In the rows, zero is written as 128.
One turn sends every row of this set to another row. A few are shown first. Where does it send the rows asked after them?
pek: [125 129 138 128  93 194 111 156 120 124 158 126 123  97 105 115  75 119
 126 142 150 119  64 118 108 129 149 154 162 139 141 128 120 118 131 155
 107 132 118 148 176 124  96  99  98 138 136  99]
safon: [108 150 144 136 138 164  94 132 145 133 150 132 151 134 140 116 120 100
 153 155 116 110 139 150 124  78 101 166 145 157 148 102 136 106 109 150
 104 101  83 172 141 142 152 124 137 139 125 152]
dil: [115 108 148 146  97 150 105 148 134 112 163 122 148  97  99  84 110 127
 154 139 134 168 105 132 149 108 150 160 155 121 145 146 129 124 106 131
 114 157 118 147 160  93 122 115 135 172 140 103]
Far: [113 133 120 125 144 156 108  97 138 138 131 112 128 118 141 121 128  86
 144 171 114 110 137 139 133  77 109 166 150 140 140 107 143 114 113 142
  83 119  87 165 138 134 146 127 126 154 150 146]
Dipuz: [136 136 132 156 113 166  83 140 136 148 125 128 127 142 122 142  84  89
 161 153 151 141 140 125 131 170 157 130 165 131 152 143 152 140 140 124
 110 135  95 152 141 129 111 103 119 164 127 170]
tizik: [113 111 120 125 131 134 120 133 128 141 152 126 161 147 109 132  65 125
 102 159 130 101 135 145 114 105 147 182 150 129 133 156 119 146 154 166
  89 103 116 174 140 156 104 112 128 136  98 149]
defo: [105 163 150 120 132 195 113 137 123 127 155 136 144 137 102 122  99  84
 158 124 124 107 147 104 120  97 168 166 113 138 129  98 136 125 120 138
 121 117  90 119 149 129 140 130 134 165 106 146]
dem: [120 146 118 149 136 151 101 110 135 124 156 116 144 129 136 111 114 104
 147 169 128 125 145 145 127  90  99 168 156 161 142 105 117 102 109 147
 123 129  87 187 152 136 160 129 131 150 140 143]
Nud: [165 111 153 139 137 156 138 150 104  89 168 127 157 106 142 118  91 124
 130 153 111 149  91 148 126 128 143 148 175 126 135 122 121 120 138 136
 116 123  95 155 122 145 112  93 105 135 135 126]
kezo: [118 142 123 161  80 155  79 154 134 149 122 128 128 153 125 146  76 104
 158 132 145 124 144 135 108 149 175 148 161 126 145 136 151 136 141 128
 104 130 109 144 148 136 120 109 142 162 123 161]
dit: [120 117 137 137  95 162 117 135 138 110 160 130 154  83 108  89 114 131
 159 153 149 165 104 130 139 112 139 153 155 120 147 139 122 142  92 127
 114 161 112 160 153 103 131 120 135 174 142 107]
soger: [143 120 151 144 145 144 111 154 132 127 157 104 182  90 112 127  81 120
 130 176 119 135  96 127 128  69 144 141 142 123 115 133 141 100 109 131
 109 148 117 148 164 137 115 131 117 136 148 117]
Gesan: [143 150 120 147 102 152  73 136 152 144 117 121 117 148 136 155  89 101
 159 149 151 127 150 132 112 141 163 133 154 139 162 138 133 131 128 139
 112 133  97 146 165 126 122 117 120 158 110 157]
sugek: [129 120 135 130 144 156 114 153 122 123 153 105 177  66 103 127  76 114
 132 179 123 135  91 124 132  78 147 136 134 112 119 130 129  94 109 142
  99 138 117 165 169 125 106 125 118 141 141 124]
guz: [128 116 147 139  88 185 110 161 136 121 151 137 126 105 101 117  80 108
 128 149 146 123  54 123 110 131 153 159 162 134 152 135 116 132 119 146
 112 138 116 140 163 130 121  94 100 129 132 110]
niti: [133 123 148 134  86 191 116 157 123 111 156 139 129  91 103 123  88 114
 139 150 144 123  60 133 112 134 141 163 149 140 150 127 117 139 136 158
 109 138 126 136 171 139 100 110 101 135 126 100]
kezaf: [125 139 114 131 137 161  88 115 141 146 138 119 131 131 137 127 117  76
 149 171 112 121 139 139 129  84 113 170 143 163 164  96 141 112 113 152
 107 128  86 173 142 135 152 129 116 149 130 157]
Kapa: [116 147 127 111 127 150  93 118 132 139 154 124 135 143 126 119 121 103
 144 144 109 103 143 159 128 102  98 174 148 147 162 112 129 110 102 161
 110 116  91 170 138 132 165 131 135 149 125 138]
Mina: [113 121 112 118 129 133 121 129 132 121 137 142 153 148 126 125  76 101
 120 147 126 120 146 131 109 103 163 198 149 132 146 155 130 140 163 178
  94  99 111 161 135 137 133 128 133 146  93 140]
foz: [ 85 149 159 133 126 191 110 129 132 143 148 133 148 130  88 134 109 105
 147 124 118 138 154 106 131  96 167 157 116 150 129 106 136 139 115 140
 116 101 121 138 156 124 112 125 125 146  94 148]
puzu: [111 138 139 128 149 195 108 120 124 133 157 132 153 142 101 119 105 108
 149 119 139 130 160 100 121  86 171 163 127 160 140 127 143 150 125 142
 114 126  99 120 142 118 117 116 132 171  88 144]
Litiz: [122 136 120 143 111 155  74 144 130 149 128 116 131 141 118 157  84 106
 171 119 131 139 150 137 122 147 166 141 148 104 155 129 154 141 131 131
 122 138  92 141 142 134 128 114 126 159 111 163]
zuzad: [103 126 119 126 108 138 104 143 137 140 145 134 156 150 139 131  74 117
 121 147 128 110 130 156 101 106 133 196 170 135 136 135 135 138 151 171
  86  96  96 172 131 159 128 114 138 140 103 147]
Buk: [142 120 137 126 142 155 103 160 138 117 138 105 176  83 115 121  92 119
 128 170 121 136  85 118 119  77 134 141 128 108 108 137 139 102 109 141
 106 146 116 155 176 129 106 127 108 142 142 119]
delug: [135 145 126 148  97 157  72 134 133 126 113 123 104 131 131 152  90  95
 173 150 155 124 135 122 114 148 174 134 161 131 135 146 133 145 126 148
 110 117  91 151 162 127 125 108 125 157 111 145]
zise: [101 150 164 147 128 191  96 137 123 131 151 135 156 130 107 134 106 105
 164 117 125 125 155 104 129 101 168 151 119 142 141 113 151 132 108 126
 114 117 119 127 150 117 133 127 154 160 102 152]
figo: [113 123 115 123 137 129 119 134 123 118 123 133 140 128 127 140  86 109
 128 153 126 107 126 133 116 116 151 188 156 120 136 162 146 136 155 189
  79  99 108 160 132 152 126 119 134 136 104 138]
fumum: [156 117 151 123 145 166 132 143 104  89 169 136 156 102 150 122  88 118
 133 145 128 157  85 143 126 134 137 144 170 117 121 133 121 105 128 151
 111 116  98 165 135 140 108  96  99 155 149 133]
gama: [135 118 160 129 133 148 116 146 127 123 151 106 178  71 104 134  88 117
 133 171 120 138  94 142 128  65 140 143 131 119 121 141 133 116 115 136
  96 158 131 156 171 140  98 132 123 145 143 133]
zigez: [160 108 163 132 142 164 133 151 104  89 165 124 145 102 143 125  92 117
 140 148 119 155  95 133 117 136 137 164 177 117 116 123 128 117 142 152
 107 132  99 165 139 153 109  99 100 149 160 128]
Pum: [138 115 158 124 147 160 106 150 133 127 154 105 183  77 102 127  88 118
 134 175 118 147 100 123 123  76 140 149 142 110 110 145 138 103 105 140
  94 150 114 163 169 132 103 121 117 132 149 131]
zunup: [160 113 160 127 138 162 138 142 109  84 155 138 158 103 143 126  92 116
 141 159 131 151  92 137 115 129 142 149 176 114 134 128 136 128 129 134
 112 125  99 164 124 151 113 116  98 152 153 129]
kol: [120 131 112 149 104 145  93 155 120 155 130 126 113 134 147 144  81  99
 180 135 146 128 125 103 109 140 167 142 140 125 153 134 136 151 136 126
 102 119 112 172 157 123 134 106 128 162 111 165]
dudef: [ 92 127 141 127 137 195  92 101 123 124 158 119 138 122  98 132 109 105
 153 120 133 129 150 105 123  85 157 152 123 144 123 129 136 150 106 136
 104 120 107 123 156 116 121 111 141 164  97 136]
botud: [141 114 131 126  93 187 114 161 122 114 147 134 133  98 115 114  90 117
 116 151 132 112  57 113 109 130 143 154 148 135 140 128 130 136 118 143
 109 140 124 148 171 120 109 100  94 137 133 101]
vifis: [129 119 144 141  88 188 113 151 116 116 164 142 124  99 103 122  84 120
 136 152 141 114  67 113 109 135 152 168 159 129 139 127 121 127 130 149
 110 144 132 148 177 136 115  95  96 134 140  97]
rupus: [121 109 123 142 104 157 115 135 122 124 168 122 147  75 105  88 105 136
 154 141 146 167 100 126 150 119 140 150 149 121 139 142 130 119 106 136
 115 152 117 160 160  89 127 102 133 182 144 109]
lat: [121 152 122 152  84 144  94 140 133 143 118 141 125 146 123 145  94 106
 159 144 139 142 150 131 108 152 170 127 162 144 138 142 154 134 124 137
 123 132 100 162 149 129 129 105 118 158 125 164]
bosuf: [167 106 144 121 138 164 127 161 100  81 159 126 150 108 150 119 102 132
 128 148 113 150  88 131 121 130 134 148 161 117 114 119 129 127 132 144
 110 132  97 161 133 132 104 100 103 158 139 124]
dovo: [105 139 118 120 110 133 129 141 134 143 132 131 154 141 107 137  87 122
 117 147 121 127 139 140 105 105 147 191 159 137 125 129 134 137 151 188
  89 101 112 166 134 153 115 116 128 132  99 146]
fikon: [129 105 134 131  98 155 109 153 134 105 148 121 147  79 118  81 115 131
 148 143 121 160 100 125 149 122 136 160 141 119 137 140 128 134 101 131
 113 149 124 161 159  85 118 107 131 173 133 109]
Viba: [117 141 122 101 109 126 112 137 148 159 134 122 158 143 114 117  70 111
 129 147 127  98 140 146 102 110 152 178 153 123 137 152 139 149 161 167
  97 103  88 168 144 144 129 118 136 148 103 133]
Daled: [ 92 156 147 143 141 207 101 136 117 116 160 127 149 126  86 121  94  93
 160 121 138 131 144  95 130  98 157 179 122 151 133 117 142 127 121 149
 116 118 115 123 158 118 114 128 138 148  93 132]
zimup: [104 154 124 127 121 159 106 116 149 142 145 138 153 136 129 115 135  95
 152 165 114 135 152 145 122  96 104 159 151 156 133 101 147 105 108 149
 111 115  84 172 133 133 150 113 108 146 140 152]
lege: [123 160 120 118 152 163 103 122 152 145 149 118 148 145 153 126 123 103
 158 136 138 118 130 129 115  80  97 168 153 146 129 110 120 101 110 146
  83 111  94 168 143 134 144 120 129 161 135 156]
fekiz: [114 144 107 119 129 143 109 147 111 144 146 121 134 145 134 128  84 128
 134 129 125 104 119 129  92  93 143 174 166 132 144 146 138 138 168 172
  72 115 113 181 133 148 122 104 129 143 104 143]
tepa: [126 106 148 140 100 157 109 140 129 124 169 125 150  84  99  93 117 133
 157 155 142 157 109 123 156 122 145 159 152 117 138 142 122 128  94 132
 107 158 119 163 170  95 126 106 138 168 146 111]
Biba: [ 82 153 136 123 136 189  86 140 121 128 165 135 157 131 123 124 113  93
 176 137 127 133 151 102 121  93 155 156 110 128 138 130 118 123 114 125
  93 114 128 137 154 109 123 118 135 153  93 147]

sugek moves to fumum
gama moves to zunup
figo moves to delug
Now find these:
puzu moves to kezaf
fikon moves to Buk
kezo moves to zise
Kapa moves to Viba
Nud moves to guz
Pum moves to zigez
zimup moves to dovo
Dipuz moves to Daled
Biba moves to lege

One turn sends every row of this set to another row. A few are shown first. Where does it send the rows asked after them?
Nife: [113  92  98 120 173 151 156 152 116 177 103 132 101 134 120 103 145 105
  98 109 126  92 166]
keko: [137  97 124 140 152 135 128 161  69 150 141 141  92 184 163 104 153 116
 102 110 121  77 144]
moke: [118  87 160 154 136 142 119 153  87 147 107 124 107 101 134  87 148  91
 111 137 125 109 123]
Sogu: [110  94  92 116 186 153 166 136  71 151 117 143  90 150 143  88 131 114
  86 121 126  73 139]
muku: [142  64 101 125 149 125 144 147  32 163 110 108  99 129 133  65 132 109
 108 111 117 114 143]
Zozos: [135  83 124 147 128 137 137 172  71 153 108 125 161 139 180  66 127 139
 107 121 126 114 111]
vif: [ 96  70 108 108 176 153 139 147 103 157 109 152 116 128 134  84 151 100
 111 134 138  85 117]
rig: [118  86 116 110 138 159 127 177 113 150  94 149 158 122 134 100 149 109
 120 120 142 120 124]
Guneb: [130  92 146 142 116 147 111 124  83 155 117 147 138 129 128  85 115 127
 129  93 111 120 139]
Kedi: [157  84 104 115 136 135 157 145  30 158 103 114 114 140 152  58 121 117
 115 109 126 120 145]
beb: [125  94 130 162 157 116 168 136  68 167  88 125 103 110 133  71 144  93
  96 117 117 118 147]
rogu: [131  84 139 136 120 148 115 123  72 153 118 154 142 142 143  69 110 136
 126  94 110 113 127]
rure: [138  93 131 151 131 125 102 157  67 151 136 132 110 161 156 117 166 111
 112  99 135  93 132]
Bifes: [139 101 117 154 149 120 182 140  58 167  85 128 133 134 164  57 130 119
  96 110 124 122 137]
buv: [145  83 115 129 139 128 143 146  46 163 104 102  96 114 118  82 134  97
 116 110 123 124 161]
botas: [102  91  88 109 164 160 155 139  81 142 109 152 136 128 156  87 128 125
 110 129 150  93  94]
reluz: [123  66 134 139 130 139 106 127  71 154 123 150 132 138 136  71 118 132
 118  95 102 106 123]
Vel: [111  73 105 108 152 160 125 160  85 133 103 161 138 123 142  86 142 112
 110 131 142 104  90]
buda: [143 113 133 153 122 130 109 150  67 146 133 132 113 156 154 125 158 112
 117 100 145 101 134]
Fumi: [142  93 132 142 131 128 110 152  59 146 135 142 111 172 168 103 161 114
 112 107 139  87 124]
mufu: [123 123  81 119 166 160 179 139  70 147 111 136 116 149 155  99 112 134
  93 110 137  93 140]
mape: [113  66 122 160 148 130 119 160  61 145 118 122 123 115 153  80 136 124
  94 131 119 105  93]
zev: [108  70 121 108 150 159 119 167 105 146  98 157 136 120 127  91 158  96
 113 129 138 105 113]
balo: [125 128  85 122 153 160 171 148 110 165  99 128 127 133 136 113 124 126
 103 101 140 111 158]
ziva: [158 104 118 120 126 139 157 145  46 159  98 108 110 123 135  76 125 105
 123 110 131 130 162]
Nune: [126  83 111 162 164 111 171 137  52 165  94 126 113 121 149  61 137 112
  87 116 116 112 128]
dobef: [118  92 101 110 140 163 133 168  92 138  96 153 161 123 147  95 136 123
 115 122 148 118 101]
vatig: [140 112 133 155 144 126 180 138  74 171  82 127 123 122 147  67 138  98
 105 111 126 126 156]
Vipi: [142 124 127 139 140 146 138 148  59 136 138 144  95 174 170 108 140 119
 106 115 133  81 133]
gad: [125 128  93 124 160 157 172 154  99 166 105 127 121 145 138 114 125 122
 102 100 137 107 174]
fike: [123 119  79 115 161 165 178 130  78 150 105 142 117 143 154  90 113 137
  95 115 140  92 123]
turis: [113 114  92 114 147 159 156 157 107 156 101 137 161 125 150 106 127 130
 123 114 157 115 125]
Bitan: [111  82  89 112 182 156 162 135  88 160 109 147  92 145 142  80 135 115
  88 123 123  73 129]
Rine: [147 113 136 145 120 137 113 145  59 142 132 141 114 166 168 110 155 116
 116 104 147  96 124]
Safi: [121  75 141 143 128 140 102 127  82 158 121 147 128 129 120  86 122 123
 123  93 103 113 134]
fifan: [106  91 111 112 159 152 143 163 127 168 100 138 139 122 130 105 151 102
 123 118 143 108 151]
nek: [142 106 160 142 117 151 136 166  96 158  98 127 143 127 161  75 141 107
 124 128 134 119 143]
manum: [114  98 104 121 178 149 161 151 102 169 111 132  95 146 126 104 143 102
  94 111 124  87 174]
zifu: [135 108 119 154 149 129 124 170  79 155 139 128  99 168 147 128 153 118
 103  99 122  92 154]
Nezur: [139 134 121 152 135 142 134 154  69 141 137 129 104 160 154 133 139 124
 107 104 135  99 144]

buv moves to muku
Fumi moves to Rine
dobef moves to rig
Now find these:
nek moves to moke
Bifes moves to vatig
turis moves to fifan
gad moves to manum
rogu moves to Guneb
zifu moves to keko
Bitan moves to fike

